In the data rows, the value 128 means zero.
Each row has a hidden score. How much does it go up from the first row of each pair to the second? 20 means little or no change, 40 a big rise and 0 a big fall. The score is a weighted sum of the row's numbers plus the product of two more (or one squared), each taken from its middle value.
[80, 97, 133, 123, 102, 100, 165, 188, 164, 96, 135, 108, 143, 122, 95, 155]
[137, 101, 93, 108, 117, 187, 108, 114, 110, 171, 158, 114, 110, 93, 142, 111] ~ 25
[159, 168, 127, 143, 128, 129, 124, 106, 102, 83, 154, 141, 122, 124, 132, 86]
[117, 103, 145, 163, 125, 105, 140, 148, 171, 100, 76, 155, 125, 121, 94, 196] ~ 27
[107, 88, 86, 92, 95, 172, 140, 132, 119, 168, 133, 87, 103, 92, 144, 109]
[107, 106, 100, 92, 107, 115, 158, 188, 196, 158, 122, 110, 106, 107, 116, 158] ~ 32
[100, 106, 81, 99, 109, 117, 145, 150, 159, 151, 163, 118, 89, 73, 133, 116]
[117, 150, 162, 162, 160, 106, 137, 118, 112, 103, 83, 147, 159, 183, 98, 161] ~ 25
[121, 104, 113, 116, 115, 120, 141, 187, 195, 176, 110, 119, 112, 116, 132, 145]
[109, 92, 90, 75, 93, 103, 141, 166, 180, 147, 132, 105, 85, 91, 107, 135] ~ 17
[139, 163, 155, 163, 138, 88, 116, 101, 98, 88, 99, 130, 157, 150, 106, 114]
[107, 121, 115, 149, 110, 82, 111, 148, 141, 96, 127, 145, 137, 120, 83, 188] ~ 32
[102, 133, 176, 160, 158, 113, 129, 97, 135, 108, 109, 160, 163, 175, 117, 194]
[142, 157, 161, 155, 171, 90, 129, 86, 113, 96, 101, 141, 140, 169, 86, 133] ~ 5
[118, 102, 113, 104, 114, 122, 145, 185, 188, 177, 118, 120, 104, 111, 121, 130]
[151, 125, 102, 103, 96, 192, 112, 95, 96, 154, 176, 131, 101, 102, 193, 99] ~ 24
[109, 97, 105, 83, 106, 112, 160, 184, 192, 162, 109, 113, 82, 111, 117, 136]
[160, 176, 153, 164, 154, 94, 115, 103, 105, 90, 119, 146, 152, 145, 127, 103] ~ 2
[70, 126, 119, 159, 147, 88, 115, 147, 153, 92, 97, 113, 140, 139, 112, 161]
[97, 83, 96, 149, 117, 115, 148, 167, 188, 117, 133, 103, 134, 102, 89, 174] ~ 18
[101, 84, 92, 87, 96, 101, 148, 187, 183, 153, 122, 109, 115, 99, 113, 145]
[140, 96, 106, 103, 101, 188, 113, 119, 106, 176, 150, 113, 110, 108, 167, 105] ~ 26
[176, 185, 154, 134, 162, 104, 124, 109, 110, 88, 113, 144, 130, 146, 126, 107]
[152, 165, 186, 160, 149, 89, 121, 117, 116, 104, 104, 166, 171, 171, 99, 128] ~ 16
[169, 184, 135, 122, 143, 124, 122, 89, 94, 87, 135, 129, 118, 127, 144, 102]
[107, 87, 95, 99, 111, 185, 135, 120, 106, 170, 140, 124, 90, 101, 174, 109] ~ 22
[130, 127, 88, 69, 114, 166, 125, 87, 100, 116, 152, 115, 93, 85, 147, 90]
[128, 89, 87, 84, 104, 167, 167, 143, 96, 154, 138, 97, 101, 80, 149, 126] ~ 12
[127, 100, 143, 158, 135, 105, 148, 139, 183, 108, 99, 137, 159, 157, 119, 206]
[127, 150, 173, 176, 137, 94, 115, 111, 112, 105, 93, 143, 190, 172, 116, 163] ~ 13
[110, 100, 96, 112, 102, 176, 141, 160, 105, 167, 133, 122, 89, 86, 151, 107]
[108, 147, 174, 174, 167, 100, 116, 98, 116, 109, 115, 155, 165, 178, 112, 169] ~ 29
[132, 101, 105, 117, 105, 170, 143, 159, 139, 184, 135, 115, 109, 104, 146, 111]
[133, 162, 145, 148, 167, 96, 123, 80, 93, 90, 126, 154, 136, 150, 107, 100] ~ 12
[125, 91, 90, 102, 112, 170, 122, 128, 93, 166, 147, 96, 92, 92, 160, 98]
[114, 108, 112, 111, 114, 113, 146, 192, 193, 173, 123, 120, 103, 115, 121, 143] ~ 20
[142, 163, 144, 146, 173, 107, 112, 103, 96, 87, 147, 150, 151, 139, 115, 98]
[157, 170, 165, 159, 166, 103, 89, 86, 96, 99, 139, 151, 115, 156, 113, 93] ~ 24
[116, 157, 182, 172, 150, 106, 116, 106, 109, 107, 108, 151, 184, 182, 116, 141]
[163, 175, 167, 171, 165, 102, 101, 94, 106, 100, 127, 143, 133, 166, 98, 114] ~ 19
[112, 157, 183, 181, 158, 114, 109, 105, 115, 110, 112, 162, 168, 178, 102, 159]
[113, 98, 155, 156, 137, 107, 151, 162, 178, 113, 105, 126, 158, 152, 121, 211] ~ 28
[89, 85, 108, 139, 110, 112, 123, 154, 175, 97, 101, 136, 119, 118, 109, 183]
[128, 98, 111, 109, 106, 113, 156, 189, 197, 170, 99, 125, 107, 115, 119, 144] ~ 16
[120, 105, 117, 118, 115, 114, 148, 184, 194, 176, 112, 122, 113, 117, 121, 151]
[127, 104, 104, 101, 106, 184, 116, 138, 124, 181, 138, 119, 105, 107, 159, 109] ~ 22
[121, 91, 97, 108, 103, 166, 152, 160, 132, 178, 126, 103, 99, 100, 116, 99]
[109, 102, 152, 167, 120, 122, 139, 174, 180, 112, 108, 119, 166, 156, 111, 202] ~ 35
[116, 150, 187, 178, 158, 113, 121, 112, 120, 114, 92, 152, 176, 183, 104, 163]
[116, 104, 111, 107, 90, 169, 142, 148, 138, 182, 135, 106, 119, 100, 155, 110] ~ 17
[108, 104, 113, 98, 106, 176, 126, 133, 123, 181, 143, 110, 98, 99, 149, 123]
[169, 159, 142, 139, 131, 95, 96, 99, 108, 84, 125, 139, 122, 141, 102, 98] ~ 7
[140, 101, 142, 169, 132, 100, 146, 172, 179, 106, 106, 119, 139, 137, 119, 203]
[158, 147, 110, 107, 148, 138, 97, 98, 86, 91, 159, 118, 112, 105, 143, 102] ~ 9
[161, 166, 109, 113, 146, 141, 103, 103, 97, 91, 121, 137, 102, 103, 128, 91]
[92, 98, 86, 96, 106, 101, 108, 159, 190, 149, 145, 104, 100, 95, 130, 147] ~ 17
[118, 99, 126, 140, 139, 111, 149, 167, 178, 98, 103, 127, 143, 133, 106, 197]
[120, 148, 187, 173, 164, 112, 134, 126, 123, 114, 108, 151, 173, 187, 124, 168] ~ 22
[129, 108, 77, 98, 106, 175, 151, 129, 109, 163, 138, 109, 102, 88, 166, 97]
[118, 147, 185, 165, 140, 94, 131, 133, 108, 114, 108, 171, 177, 178, 124, 175] ~ 30
[110, 103, 113, 105, 88, 175, 140, 136, 119, 184, 138, 112, 116, 109, 158, 106]
[167, 124, 84, 94, 139, 164, 101, 104, 89, 114, 144, 95, 69, 102, 178, 98] ~ 24
[144, 119, 78, 90, 113, 174, 114, 106, 107, 130, 180, 99, 112, 84, 175, 102]
[116, 108, 113, 113, 109, 176, 126, 127, 115, 183, 148, 105, 88, 109, 156, 110] ~ 23
[134, 176, 149, 115, 109, 108, 119, 79, 89, 87, 130, 145, 140, 134, 103, 116]
[142, 142, 101, 91, 125, 134, 96, 94, 84, 93, 164, 135, 98, 109, 140, 101] ~ 19
[124, 107, 101, 118, 104, 172, 127, 117, 105, 181, 139, 114, 98, 100, 160, 104]
[136, 165, 168, 174, 160, 103, 125, 114, 96, 104, 106, 151, 158, 182, 118, 113] ~ 16
[113, 91, 83, 92, 99, 175, 134, 143, 114, 158, 144, 117, 81, 84, 146, 109]
[132, 168, 148, 138, 144, 84, 129, 93, 93, 88, 122, 142, 132, 130, 101, 106] ~ 9
[155, 145, 110, 75, 114, 155, 95, 132, 89, 116, 156, 114, 91, 82, 157, 96]
[87, 110, 151, 143, 146, 89, 157, 134, 150, 94, 114, 139, 180, 140, 94, 177] ~ 13
[120, 130, 130, 158, 153, 81, 110, 93, 160, 90, 156, 131, 118, 119, 84, 144]
[135, 86, 106, 103, 106, 183, 126, 122, 99, 172, 143, 111, 99, 96, 167, 118] ~ 30
[101, 108, 162, 153, 148, 100, 145, 146, 135, 102, 109, 136, 179, 173, 112, 187]
[111, 94, 155, 159, 144, 114, 145, 162, 181, 114, 108, 128, 169, 153, 114, 206] ~ 22
[185, 161, 146, 148, 130, 97, 81, 77, 97, 92, 126, 134, 129, 136, 108, 99]
[122, 98, 101, 86, 110, 97, 134, 173, 194, 161, 123, 124, 113, 99, 121, 146] ~ 27
[167, 167, 149, 137, 159, 102, 134, 99, 98, 87, 119, 116, 143, 131, 87, 113]
[136, 169, 173, 148, 140, 100, 120, 87, 98, 92, 114, 164, 161, 151, 101, 115] ~ 24
[137, 107, 109, 111, 103, 189, 114, 114, 120, 177, 158, 119, 115, 112, 191, 114]
[153, 176, 170, 163, 159, 106, 126, 94, 108, 106, 121, 162, 159, 176, 102, 95] ~ 6
[160, 178, 176, 170, 149, 100, 121, 101, 112, 103, 121, 156, 167, 173, 114, 114]
[101, 86, 96, 96, 104, 161, 160, 160, 132, 172, 131, 116, 106, 92, 160, 107] ~ 25
[148, 182, 149, 135, 150, 115, 136, 109, 86, 87, 131, 151, 140, 124, 117, 108]
[106, 94, 81, 97, 85, 125, 130, 148, 173, 165, 153, 96, 96, 95, 124, 121] ~ 18
[129, 102, 111, 95, 99, 184, 145, 127, 108, 179, 150, 118, 96, 108, 161, 107]
[107, 104, 97, 112, 108, 179, 114, 125, 117, 181, 141, 112, 108, 108, 156, 114] ~ 19
[115, 94, 94, 104, 115, 104, 143, 178, 194, 157, 117, 115, 103, 100, 99, 155]
[139, 160, 171, 183, 157, 102, 118, 108, 105, 103, 114, 165, 171, 173, 117, 149] ~ 22
[113, 132, 171, 175, 150, 115, 127, 124, 126, 113, 102, 159, 175, 183, 116, 191]
[196, 164, 144, 124, 123, 172, 118, 118, 104, 91, 132, 97, 102, 121, 144, 95] ~ 16
[135, 100, 99, 87, 111, 180, 121, 112, 97, 171, 142, 102, 108, 101, 164, 97]
[170, 189, 151, 147, 170, 107, 130, 93, 111, 97, 121, 161, 131, 162, 126, 96] ~ 19
[111, 97, 99, 94, 104, 102, 151, 184, 191, 159, 109, 117, 111, 97, 117, 138]
[141, 145, 166, 185, 156, 107, 124, 121, 87, 99, 101, 134, 185, 169, 117, 130] ~ 20
[124, 167, 185, 171, 157, 114, 128, 94, 108, 111, 115, 159, 171, 181, 104, 148]
[115, 86, 140, 147, 125, 115, 150, 173, 181, 104, 89, 128, 156, 122, 107, 195] ~ 23
[172, 162, 138, 85, 148, 133, 114, 87, 102, 86, 135, 146, 109, 113, 127, 117]
[115, 106, 138, 150, 129, 104, 144, 163, 190, 104, 110, 123, 131, 156, 115, 194] ~ 18
[76, 132, 104, 145, 138, 77, 124, 100, 140, 93, 133, 138, 120, 120, 114, 166]
[112, 106, 102, 113, 100, 151, 157, 175, 154, 184, 124, 113, 115, 115, 122, 103] ~ 20
[165, 194, 180, 166, 161, 110, 123, 126, 102, 113, 129, 162, 169, 168, 104, 113]
[113, 96, 89, 106, 100, 188, 125, 132, 116, 173, 136, 111, 105, 108, 175, 107] ~ 26
[138, 106, 95, 92, 111, 185, 127, 112, 105, 164, 157, 102, 102, 95, 167, 90]
[146, 185, 166, 137, 144, 106, 135, 113, 97, 95, 86, 132, 159, 160, 96, 126] ~ 20
[124, 188, 167, 142, 151, 97, 115, 102, 115, 92, 141, 146, 148, 152, 115, 118]
[116, 92, 134, 144, 121, 101, 148, 156, 172, 100, 111, 126, 168, 140, 94, 197] ~ 21
[113, 150, 187, 178, 158, 116, 114, 112, 116, 112, 110, 147, 164, 185, 113, 167]
[131, 104, 122, 115, 111, 121, 151, 188, 198, 175, 109, 130, 119, 120, 120, 150] ~ 16
[80, 102, 88, 141, 125, 86, 131, 143, 152, 101, 154, 126, 106, 97, 92, 150]
[114, 88, 79, 73, 93, 141, 144, 128, 96, 155, 143, 92, 84, 89, 144, 102] ~ 22
[115, 152, 168, 170, 152, 90, 114, 110, 100, 103, 107, 158, 179, 170, 102, 147]
[140, 175, 147, 140, 139, 103, 116, 95, 85, 92, 119, 136, 124, 141, 116, 77] ~ 13
[106, 142, 176, 168, 150, 113, 131, 113, 111, 103, 101, 168, 166, 181, 105, 162]
[122, 110, 163, 167, 152, 106, 138, 144, 156, 117, 106, 147, 166, 177, 115, 205] ~ 32
[115, 145, 183, 170, 147, 111, 140, 118, 107, 110, 97, 171, 177, 181, 100, 161]
[94, 135, 154, 131, 146, 85, 120, 157, 128, 92, 125, 144, 182, 148, 94, 158] ~ 19
[135, 144, 139, 118, 158, 108, 99, 99, 83, 87, 146, 140, 129, 142, 117, 86]
[116, 164, 184, 170, 150, 101, 138, 111, 100, 109, 107, 174, 176, 174, 109, 144] ~ 23
[88, 99, 107, 123, 117, 94, 127, 155, 168, 103, 134, 124, 108, 99, 90, 176]
[128, 95, 99, 100, 102, 160, 138, 172, 151, 182, 124, 104, 104, 107, 131, 115] ~ 18
[121, 95, 105, 100, 117, 130, 127, 168, 187, 180, 128, 119, 122, 112, 116, 133]
[103, 107, 150, 175, 151, 94, 134, 132, 161, 102, 93, 140, 161, 154, 104, 194] ~ 23
[107, 92, 103, 101, 96, 175, 128, 135, 115, 181, 128, 102, 103, 107, 150, 109]
[92, 103, 96, 127, 139, 86, 127, 133, 169, 99, 128, 124, 132, 111, 76, 164] ~ 15
[125, 101, 106, 99, 104, 192, 128, 112, 104, 161, 179, 117, 81, 103, 178, 103]
[152, 195, 146, 162, 165, 97, 128, 109, 118, 99, 147, 154, 135, 157, 111, 99] ~ 8
[150, 199, 157, 158, 176, 103, 116, 110, 123, 106, 120, 176, 153, 160, 108, 108]
[116, 93, 100, 111, 99, 108, 161, 188, 205, 145, 120, 117, 120, 102, 108, 159] ~ 19
[120, 98, 104, 122, 102, 111, 142, 185, 193, 174, 114, 121, 110, 116, 116, 143]
[122, 155, 163, 163, 161, 82, 111, 91, 102, 103, 103, 157, 152, 170, 91, 143] ~ 20
[121, 92, 83, 108, 81, 168, 138, 139, 127, 175, 121, 111, 87, 100, 142, 103]
[124, 143, 179, 185, 158, 116, 124, 113, 112, 116, 118, 162, 168, 187, 126, 174] ~ 36
[161, 181, 152, 149, 157, 106, 116, 108, 106, 91, 120, 146, 115, 141, 145, 78]
[134, 108, 105, 115, 105, 171, 117, 105, 114, 179, 157, 101, 110, 99, 173, 104] ~ 26
[138, 133, 119, 84, 133, 140, 151, 91, 102, 102, 162, 83, 78, 90, 159, 95]
[131, 161, 178, 174, 158, 115, 127, 104, 117, 109, 105, 168, 164, 185, 116, 159] ~ 26
[164, 145, 131, 105, 135, 145, 90, 101, 111, 87, 139, 104, 100, 106, 155, 90]
[152, 148, 154, 129, 155, 96, 105, 117, 103, 86, 164, 164, 127, 146, 109, 101] ~ 16
[156, 96, 82, 85, 108, 175, 114, 84, 103, 137, 136, 92, 103, 83, 158, 90]
[138, 158, 161, 159, 145, 90, 113, 100, 105, 88, 134, 161, 151, 154, 106, 114] ~ 18
[127, 101, 92, 99, 99, 187, 136, 128, 105, 171, 133, 131, 104, 94, 144, 100]
[140, 115, 102, 87, 98, 176, 111, 117, 117, 173, 158, 110, 103, 96, 160, 107] ~ 24
[144, 133, 88, 86, 104, 194, 102, 100, 103, 141, 165, 130, 100, 103, 183, 86]
[104, 97, 107, 112, 110, 170, 128, 117, 119, 185, 140, 121, 117, 104, 153, 112] ~ 4
[118, 94, 88, 101, 110, 181, 129, 133, 99, 169, 142, 105, 97, 97, 169, 115]
[171, 137, 96, 75, 137, 176, 108, 97, 106, 127, 179, 120, 125, 92, 194, 108] ~ 25
[134, 142, 97, 97, 98, 151, 144, 81, 82, 105, 136, 112, 81, 100, 159, 81]
[108, 92, 101, 105, 112, 156, 145, 157, 139, 182, 122, 116, 95, 99, 139, 110] ~ 14
[114, 83, 101, 113, 88, 167, 145, 128, 113, 174, 145, 102, 88, 95, 166, 114]
[101, 80, 95, 101, 107, 87, 150, 177, 187, 132, 122, 106, 122, 101, 117, 169] ~ 19
[114, 94, 93, 91, 89, 171, 146, 136, 113, 173, 147, 107, 98, 103, 165, 104]
[115, 157, 177, 164, 161, 105, 130, 103, 115, 107, 96, 144, 186, 182, 109, 145] ~ 19
[125, 129, 159, 182, 162, 117, 123, 130, 141, 108, 113, 155, 169, 176, 107, 192]
[91, 92, 111, 119, 124, 105, 126, 174, 167, 100, 122, 93, 116, 108, 96, 175] ~ 12
[124, 104, 107, 102, 110, 165, 135, 155, 145, 186, 128, 122, 112, 105, 143, 114]
[136, 159, 161, 133, 152, 88, 131, 96, 93, 91, 133, 140, 144, 160, 91, 131] ~ 16
[151, 170, 152, 142, 132, 86, 124, 113, 83, 92, 107, 130, 154, 155, 114, 119]
[141, 92, 96, 102, 92, 185, 101, 124, 114, 169, 144, 107, 120, 96, 169, 110] ~ 30
[155, 183, 139, 124, 160, 108, 88, 116, 98, 97, 138, 132, 122, 155, 119, 80]
[160, 178, 153, 136, 168, 111, 116, 79, 91, 95, 151, 148, 143, 151, 133, 98] ~ 20
[136, 105, 80, 90, 89, 183, 136, 100, 108, 152, 170, 94, 107, 106, 191, 92]
[90, 120, 122, 172, 127, 99, 121, 135, 143, 89, 122, 117, 170, 130, 107, 176] ~ 18
[98, 68, 127, 129, 106, 109, 146, 175, 182, 109, 114, 108, 128, 104, 100, 178]
[111, 134, 182, 196, 152, 115, 120, 116, 138, 118, 114, 162, 164, 180, 114, 184] ~ 29
[77, 91, 105, 103, 121, 91, 136, 152, 191, 128, 137, 90, 102, 93, 97, 144]
[161, 174, 176, 174, 150, 109, 106, 83, 117, 99, 123, 160, 151, 163, 101, 108] ~ 18
[140, 152, 85, 86, 129, 161, 108, 101, 111, 131, 178, 106, 120, 87, 192, 94]
[116, 113, 165, 179, 150, 114, 146, 144, 168, 116, 110, 136, 181, 174, 116, 194] ~ 24
[122, 100, 107, 98, 85, 181, 128, 126, 116, 176, 150, 91, 109, 113, 180, 110]
[100, 81, 95, 126, 136, 93, 124, 182, 178, 111, 84, 122, 132, 111, 80, 158] ~ 11
[140, 86, 84, 94, 100, 173, 128, 104, 97, 146, 142, 93, 86, 83, 157, 94]
[138, 98, 95, 104, 115, 190, 114, 115, 124, 166, 162, 112, 104, 102, 192, 100] ~ 28
[137, 156, 166, 170, 167, 81, 107, 100, 116, 94, 102, 153, 144, 162, 120, 130]
[110, 144, 140, 171, 159, 100, 128, 120, 128, 88, 135, 154, 170, 151, 115, 164] ~ 23
[105, 102, 112, 104, 96, 169, 133, 148, 130, 185, 143, 101, 114, 111, 150, 109]
[110, 98, 101, 107, 92, 178, 129, 145, 115, 179, 142, 120, 105, 106, 161, 104] ~ 21
[105, 101, 100, 96, 107, 172, 144, 148, 119, 177, 128, 107, 102, 99, 157, 103]
[105, 90, 98, 117, 117, 172, 136, 130, 128, 182, 145, 108, 103, 107, 163, 119] ~ 22
[151, 142, 99, 82, 105, 178, 112, 83, 97, 115, 157, 110, 109, 93, 161, 86]
[169, 184, 167, 146, 141, 70, 123, 104, 105, 105, 133, 128, 134, 159, 103, 95] ~ 3
[132, 135, 120, 84, 109, 139, 90, 77, 88, 97, 128, 114, 84, 95, 149, 103]
[105, 85, 97, 106, 94, 161, 153, 162, 134, 178, 108, 117, 103, 98, 138, 111] ~ 13
[115, 99, 117, 113, 103, 126, 148, 169, 180, 180, 128, 114, 113, 101, 127, 111]
[162, 143, 151, 109, 157, 118, 132, 70, 93, 87, 144, 125, 110, 138, 124, 81] ~ 19
[116, 135, 172, 164, 151, 112, 136, 123, 130, 104, 112, 145, 157, 187, 102, 178]
[119, 157, 184, 189, 160, 115, 126, 106, 118, 118, 100, 177, 163, 185, 118, 154] ~ 15
[105, 90, 107, 103, 110, 177, 120, 129, 119, 180, 133, 114, 114, 103, 162, 101]
[117, 101, 87, 112, 108, 101, 149, 185, 192, 161, 116, 114, 109, 106, 109, 151] ~ 17
[172, 190, 142, 157, 166, 114, 107, 100, 111, 92, 144, 141, 104, 141, 114, 112]
[101, 101, 97, 105, 101, 101, 149, 179, 199, 139, 121, 110, 110, 92, 112, 153] ~ 24
[98, 87, 102, 83, 126, 105, 135, 162, 185, 148, 158, 95, 83, 96, 94, 132]
[122, 98, 116, 112, 105, 110, 156, 193, 197, 167, 104, 125, 114, 111, 119, 153] ~ 22
[109, 100, 136, 151, 130, 108, 126, 153, 177, 112, 118, 131, 157, 145, 98, 216]
[150, 151, 101, 92, 128, 150, 123, 76, 98, 112, 170, 87, 91, 92, 176, 100] ~ 9
[149, 171, 185, 176, 170, 109, 114, 107, 123, 115, 105, 163, 167, 184, 114, 118]
[173, 167, 102, 111, 110, 154, 99, 94, 104, 95, 165, 122, 109, 120, 158, 86] ~ 29
[158, 186, 189, 153, 151, 106, 115, 116, 104, 107, 120, 156, 156, 173, 111, 110]
[175, 137, 110, 94, 95, 151, 143, 82, 107, 100, 125, 75, 94, 94, 157, 96] ~ 18
[134, 175, 161, 156, 133, 99, 112, 111, 89, 93, 120, 118, 155, 151, 83, 120]
[110, 137, 171, 178, 145, 109, 130, 127, 111, 113, 92, 155, 179, 180, 107, 181] ~ 33
[146, 171, 154, 177, 166, 91, 110, 99, 92, 103, 114, 157, 166, 162, 108, 132]
[75, 102, 85, 129, 143, 73, 136, 132, 156, 102, 126, 112, 96, 106, 99, 130] ~ 11
[138, 179, 160, 150, 149, 104, 112, 86, 109, 94, 125, 168, 153, 163, 117, 110]
[110, 102, 122, 158, 134, 74, 139, 121, 136, 87, 111, 90, 133, 119, 110, 156] ~ 21
[144, 181, 186, 171, 162, 109, 130, 115, 106, 118, 109, 174, 164, 182, 117, 123]
[153, 150, 108, 106, 143, 150, 120, 105, 83, 95, 166, 120, 101, 112, 126, 78] ~ 16
[173, 180, 170, 167, 164, 109, 115, 113, 105, 106, 104, 166, 140, 176, 110, 108]
[116, 95, 104, 109, 108, 127, 145, 180, 191, 175, 122, 118, 100, 112, 121, 138] ~ 25
[118, 101, 108, 111, 97, 124, 137, 178, 183, 178, 145, 108, 111, 109, 123, 137]
[176, 199, 171, 166, 169, 109, 121, 122, 108, 112, 124, 153, 130, 171, 116, 106] ~ 18
[157, 184, 183, 167, 167, 103, 134, 95, 117, 107, 114, 145, 150, 175, 116, 108]
[166, 151, 124, 77, 113, 136, 97, 94, 93, 97, 144, 128, 88, 97, 165, 113] ~ 34
[178, 175, 165, 155, 151, 99, 108, 116, 109, 94, 126, 164, 146, 160, 128, 103]
[158, 169, 188, 171, 152, 91, 110, 106, 110, 110, 117, 158, 174, 172, 110, 104] ~ 17
[149, 160, 149, 143, 153, 78, 129, 82, 98, 90, 115, 134, 140, 140, 102, 97]
[117, 163, 158, 185, 162, 102, 131, 122, 111, 104, 89, 148, 174, 175, 111, 144] ~ 28
[166, 192, 104, 122, 159, 139, 99, 105, 102, 100, 158, 123, 94, 124, 170, 110]
[177, 161, 101, 86, 121, 154, 98, 108, 97, 114, 159, 116, 96, 92, 185, 101] ~ 20
[160, 157, 96, 93, 140, 171, 122, 93, 112, 127, 176, 96, 87, 91, 169, 87]
[97, 93, 77, 92, 102, 109, 148, 162, 190, 148, 145, 87, 96, 103, 113, 141] ~ 15
[88, 98, 96, 120, 116, 95, 136, 149, 181, 118, 118, 94, 107, 82, 121, 155]
[134, 168, 176, 171, 170, 111, 121, 111, 117, 107, 106, 172, 176, 180, 130, 129] ~ 25
[106, 154, 179, 171, 150, 108, 143, 118, 104, 110, 113, 159, 195, 169, 99, 168]
[155, 187, 181, 165, 162, 96, 118, 108, 110, 112, 115, 165, 146, 177, 117, 115] ~ 18
[122, 110, 97, 89, 102, 180, 123, 123, 101, 176, 150, 110, 105, 106, 153, 105]
[81, 91, 93, 110, 127, 81, 159, 166, 170, 108, 122, 132, 141, 106, 101, 160] ~ 14
